Each path below is one point turned by a fixed rotation once a step. After each direction that follows a path, write how fast that rotation turns it, in degrees a step (0 if it stays still).
Each turn is a multiple of 5 degrees from 10 to 175, or 0.
Each row of a path follows its step; steps can be skipped.

step 0: [-13  -3   6   7   6   2 -12  11  -8  -6  -5 -18   0   1  12  -6  -6  -1
  -9   6   5  11  -7  -9   0   5   2   8  -2   5  23  -8  -3  -7  10  -6
  18   4  -6   0   3  -9  12  -2  -6  17]
step 1: [-10   3  12   1   5  -3   7   5   4 -16   7 -19   7  -5  -2  -3 -13  -3
 -16   7 -11 -11   1   1   3 -14   8  -6  -1   3  13   2   8  -9  13  -2
  -4   0   4  -6 -10  11   3 -11  -9 -19]
step 2: [ 12  -2  -4  17   4   2   2  12  -4   1  16  11   9  -3   0  -6   7  -5
 -14  -7   2 -10  -8  10   9   5   7   0  -6   0   6 -20  -7 -15   1 -10
  10 -11  -1  -7 -10  15  -5  -5  -6   4]
step 3: [ 10  -3 -10   6   1   2 -11   6   8  -1  23 -15   1   2   4   5 -11   3
   5  12  10  12   5  -8 -17   4  14   1  -9  -7   9  -8  10   3   0  -8
  -5  -6  12 -13  -2   7  -5  -7  -1   9]
step 6: [ -6 -12  -1  16  -5   5  -7 -15  -2  -3   6 -14   2  -1  19  -5  -8  -8
  -6  18 -10 -14  -1   5  -8  -3 -11  10   0   4  13 -11   2   0   3   7
   2   4  10 -10   7  -5  11  -4 -14  -4]
step 7: [ -3  14   2  15   2   6  -7  -9   0   1  12   5   3  -7  -7   0 -14  -7
   6  -6  -5  -5   8  17  17   0  -4  -5   0  12  19   3   8  -3   6  -4
   1   6  -7  -6 -18  11  -1 -14  -9   5]
step 8: [  1   6  15  19   7   8   1  -3  -4   7   7  -5  -9   5   2 -12   0  -1
  -9   0  12  -5   3  -8  -1  -3   7  -6  -9  -4   7  -8  -8  -2   7   0
   2  -7  21   1  -5   9  -4  -6   2  29]
step 9: [ -4   5   0  10   4   9   2   3   4   4  -3   1  10  -5  -7  12 -13   4
   2  15   5   3   3   7  -7 -17  14   4   9 -20  18 -11   9   5  16 -12
   6  -7  10   1   7  -1   9  -5  -2  -2]
step 10: [  0  -3  -4  -7  21   4   5   5  -7  11   5   7   6 -12  -3   2  -8  -1
  -3   2  12 -14  17   3   3 -12   1  -2 -13  11  -4 -25  -3   4  10  -2
  -4   7   3   0  -1   5 -13  -4 -13 -10]
step 12: [-15  -6  -6   1  -1   6 -17   3 -10 -11   2 -14  -7  -2   0   0  -7 -17
  16   6  -7   2  13  10  -1  -4   1   0  -3  13   8 -11  -2  10   9  -6
   0   9   3   3   3   4  19 -18   6   3]
step 13: [-17  11  15   5   4 -14   3   2  -5   1   2  -4  -8 -10   8 -12 -11  13
 -17  -3   8   6  -1  11   6 -11   5  -7  -5  15   4  -7  -3  -6   4  -1
   9   5  -7   7  -9   0   9 -16  -7   9]
step 14: [  3  -7   2  16  13   5  -1   8  -6   6   7 -19  -3   6   7  -6  -1 -16
 -15   5  -1 -11 -15  -2   0 -10  21 -13  11 -10  15  -6  -1  -5   4  -1
  -1  -4  -2   8   1   6   8  -1  -6  -2]
Directions:
[-4 -1  2 -2  1 -1  1  0 -2  3 -4 -1 -4 -3  1  0 -1  0 -1 -2  4  0 -4 -2
 -4  0  2  1  4 -1  1  3  1 -2  7 -5  0  1  0  2  2 -2 -4 -2 -1 -2]	80
[-2 -1 -6 -1 -5 -1  2  2 -2  1 -2  2 -5  5  2  2 -1 -2 -2  3 -2  0  2  0
  3 -3  2  0 -1  5  0  2  3  0 -1  2  3  1 -1 -2  4 -3 -4 -3 -1  2]	55
[ 1 -1 -3 -3  2  0  0  0  3  1  3  5 -2 -1  0  5  4 -1  3  0  1  5  0 -1
 -4 -1  1  0 -6 -2 -4 -4  2 -2  2  1 -1  0  3  0  3 -1  0  0 -2 -3]	55
[-4 -2  4  3 -2 -2  0  2  0 -1 -5  0  1  4 -2  2 -3 -2 -3 -1  1  1  3  3
 -3 -2  0  2 -6 -3  1  0 -2  0 -1  0 -3 -4 -4  4 -1  0  0  3 -3  0]	85
[ 2 -3 -3 -5  3  2  6  1  2  4 -1  1  3  0  1  1 -4  3  3  3  2 -2  1  2
 -3  1  3 -1  1  1  1 -1 -2  3 -3 -1 -1 -3 -1 -1  2  1 -2  4  2  4]	60

step 0: [ 15 -14   6  10 -15   3   0   0  -9   1  -1  -2  -5  -5   4  -3 -22  -6
  -1 -10  -8   2  -6  13 -17   7   7  -1   1  -7   7   7   5  -3  -6   0
  -6   7   2  -8  -8  -2   3 -11   1   6]
step 1: [  1 -11  -8   6  -7  -1   2   2  -1   7 -12   4   2   9  -4  12  -3   1
   2  -1   3 -12  -8  -6   6  -3  19   8   5   0 -19  -5   6 -16  13  13
  -4  -1  -5  -3  -9  -5  13  -8   1  -1]
step 2: [  9  -7   3  -6  21  -7   2  13  -8  15   1   0   8  18  10  -1  -2   0
  16   4  -5   9   0   1  -9  12  -2  -3   7   1   2 -12   1 -10  -2   0
  -3  -4 -12  -1  -8  -2  -2  -4 -11   1]
step 3: [ -3  -2  14  -4   4   0   3  -4 -10   7  -9   0   9 -13   7   2   9   8
  -1   1  -6 -10  -7  -7   4 -10  -3  14   5  -5  14  -3   9  -4   4   3
   9  -6 -21  12   8  10   2 -11  -4  -1]
step 5: [  4   8  -6   7  -9   1  -9  -9   5   8   3   6  -3 -10   9   7  -7   0
 -12   3   9   2  -2   0  -8  -6   5   5  10  -2   0   1  18 -10 -11  -9
   9  -6  -5  -7  -4 -14  22  -2   1   8]
step 6: [  0  10 -11   0  12   1  -1   8   8  -8  -8  10  -1  18 -10   0  -6  13
 -11  12  -7  -3  -2  -9 -10   8  12  -4 -10  -6  -2  -4  -1  -9   1  -3
  -9   5 -11  -6   6  -8   8  -8  -5   8]
step 7: [  3   7   0   1   3   3   9  -3  -9  -3  -9   7   7   4   9  -6  -4   4
   6   6   3  -8  -1  10  -5  20  -8  -4   7  -9   2   0  -1  -3  -8   6
  13 -17 -13   6   7 -16  -5 -12  13  -4]
step 8: [ -1  -9  -1  14   3   2  -3  -6   0  -3 -15   0 -14   6   1   4  -7  11
  -3   2 -21 -13  -1  -1   5  -5 -11   2  14   7  14   5   5  -6  -1   9
  -7   4   4  -1  10   5 -10 -12   3  -4]
step 9: [ -2 -10  -3  14 -12   5  -9  -4 -18  11   2  -6  -2  -8   8  10 -17  -7
   6   6 -12   4   5  -3 -11   2  -1   0 -13  -1  -7  10   1  -4   1   8
   2 -14   5  -5  -5  -9  -1  -8  -9   3]
step 11: [  5 -18   1  -1  12   3   8   9  -6  -9  -5 -10  20   2   9  -4  -4  -7
  -3   1  -1   0  -1   2 -17   3   4  -5  -8   3   6  -6  -6 -18  -3  -2
  -5   0 -20   3   3  -4   8   4  -2   3]
step 12: [ -8   7  -1   5  -7 -14   9   6  -2   4 -21   2   8   1  11  -9   3  -3
   9  -4   3 -15 -20  -2   3  -5  -8   3   8   0  16  -1   6  -1   3  10
   5   5  -5   7  -3  -2   9  -9  -4   9]
step 13: [  4   0 -16   3   7   2   9  -1  -8  17  -7  -5  -6 -12   0   8  -3  -3
  -2   3 -11   6   9  17 -13   4   1  10  11  -1  13  -2   4  -1   5   6
  -6  15   0 -11   0   2   4  -9 -11  11]
Directions:
[ 4  2 -4 -3  2  0  1  6  1 -2  2  3  0  3  0  4  1  1  1  4 -3  2  0  1
  0 -1  3  1 -3  3 -6  0  1 -1  0 -4  4 -3 -2  0 -3  1  1  1 -2 -2]	85
[ 3  1  0  3 -2  2  1  2 -2 -4 -3 -2  0 -4 -3  1 -1 -4  4  0 -1  0  0  0
  2 -6 -3 -3  2  1 -1 -1  3  1  0 -2  4  4  0 -5  1 -1 -3 -3  0  2]	85

step 0: [  3   1   2  -8  -8  -1   4   5   6   5 -15  14   0 -11  -3  -3   0 -21
   0  -2   1   6 -12  -6  10  -5  -4   0  15   7   6  -5   2  -5  14   7
  -3 -13  -6  14  -1  10  -5  -3   1   8]
step 1: [  3  -3  10   0   5  -4  13  -6  10   4  -2  21  -6  -2  -5  -9   2   3
  -2 -16  -4   0  -7   4  -2   0 -10  -8  -8 -11  13   6  -9 -12   5   7
 -11   3   7 -12   0   8  -4 -13  -6  -3]
step 3: [-13   1   2 -12  -8  -2   3  -6  -1   3   2   3   1 -10   9   3  -1  -7
   2  -7   5   9  10  14  18  12  15  -6   6   3  -3  -3   6  -1   1 -11
  -3   6   0   4   0  20  12  -7  -8  -4]
step 5: [  1  11   9  -5 -19  -1   3  -2 -15   3 -12  10  -7   3  -7   5  -6 -10
  -5 -11   1  15  -8  -6 -12   0 -10  -3  14 -10   2   2 -15   2   1   2
  -2  -3   2   0  11   5  -6  -4   0  -2]
step 6: [ -5  -7   5   3  -1 -17 -11 -14  -1  -1   7   5   1   3   0   6  -1   1
   1   1  -4   8   3   3  10   4 -13  -7   2  -8  11  -1  -1  -8  -2   0
 -14  -6  16  -4  18  -5   5 -11  -7 -13]
step 7: [ -9   2   3  -6  -3   6 -11   1  -1  12   7  -3   2 -24   8  12 -13  -9
   0   3   7  -9   8   6  16  11  -9   8   3  -7   4   0 -10 -10  -4  -7
   2   2  -5  -8   3  -5  -7   1   2  -6]
step 8: [-24   5  12 -17  -8   0   7   5   5  -6   3   8   2  -2   7  -3   4  -1
   7   7  -2  11  13   7  -2   5  -3  -9   8  -8   5   8  -4  -2   6 -11
   5 -10  -3   3  -7   9   1  15   6  -2]
step 9: [-10  11   2   7 -11 -16   0  -4  13  -4   1   6  -5  -4   3   2  -7 -12
   4 -11   4   3 -17  -4  -3  -7 -10  -3   3  -1   6  -7  10  -3  12   2
  -9 -16 -10   5   5  -2  -8  11   4   0]
step 10: [ -6   6  17  14  -2  10   4  -3   2  -3  -7   5 -17   6  -3  -1 -13  -2
   2  -7   1  -5  -3  -5   7   1  -9 -12   7  -4   5   0  -8 -10   8   1
  -5  12   4 -19   8   5  -6  -6  -4 -11]
step 12: [  6   9   9 -16  -2  -4   4  -6  -4  12  -1  20  -6 -13  15   1  -5  -4
  -4  -6   7  -4   9   2  15  13   6   2   0   1   1  -5   8 -11   8   0
   0  -6  -9   2 -10   6   2  10  -6   3]
step 13: [ -6  17  -9   1 -11  -4  11   3   7  -2   5  24  -8   1  -5  -6  11   2
   7   7   1  10   2   9  -3  -3 -10  -2   0   2   7   2   0  -1   9  -6
  -3  -6  -3 -19  -9   2  -9  -1  -8   7]
step 14: [ -7   8   9   6 -23  -5   1  -8  -2  -2 -11   6  -8  -5   0  17  -1  -6
  -5  -8   4   0  -9   5   0  -6  -5   5   1   6   0   2  -1  16   3  11
 -12  -2   0  -9   8   7   0 -14   8   8]
Directions:
[ 0  0  1 -1  2 -1  4  3  1  2  2  3 -1 -2 -1  4  5  2  1 -5 -2  1  3  5
  3  3 -2  0  2  2  2 -1  1  1 -3  2  0  1 -1  1 -2 -8 -1 -1  5  0]	65
[-1  2  2  1  1  0 -1  1  0 -2  3 -1 -1  3  1  3 -6  0  1  2  0 -3  2 -1
 -1  0 -2 -3  3 -3  2 -3  2  1  4  1  3 -3  0 -2 -1 -5  2  6  3 -4]	25
[ 2 -3 -3 -4  1 -2  0 -2 -2  0  0 -5 -4 -1  4  1 -4  3 -3 -1 -1  0  0 -1
  3 -1 -5  0  0  0  1  5  3 -3 -3  1  2  3  4 -2 -2  1 -1 -1  1 -3]	80
[-1 -1  0 -1  0  2  1  1 -1  1 -1  5 -4  4  2 -2 -2  3 -1 -1  0 -2 -4  0
  2  5  2  2  5 -4  2 -2 -3  1 -4 -1  0  4 -1  0  1  4  5  2  4  1]	155
[ 0  3 -2 -1  0 -2 -3  1 -1 -6  1  0 -2 -3  3 -1  1 -3 -1  0  4 -4 -2  0
  2 -2 -1  4  1 -2  2 -2 -2  4 -1  4  3  1 -1  5  0 -3 -3 -2 -3  1]	155
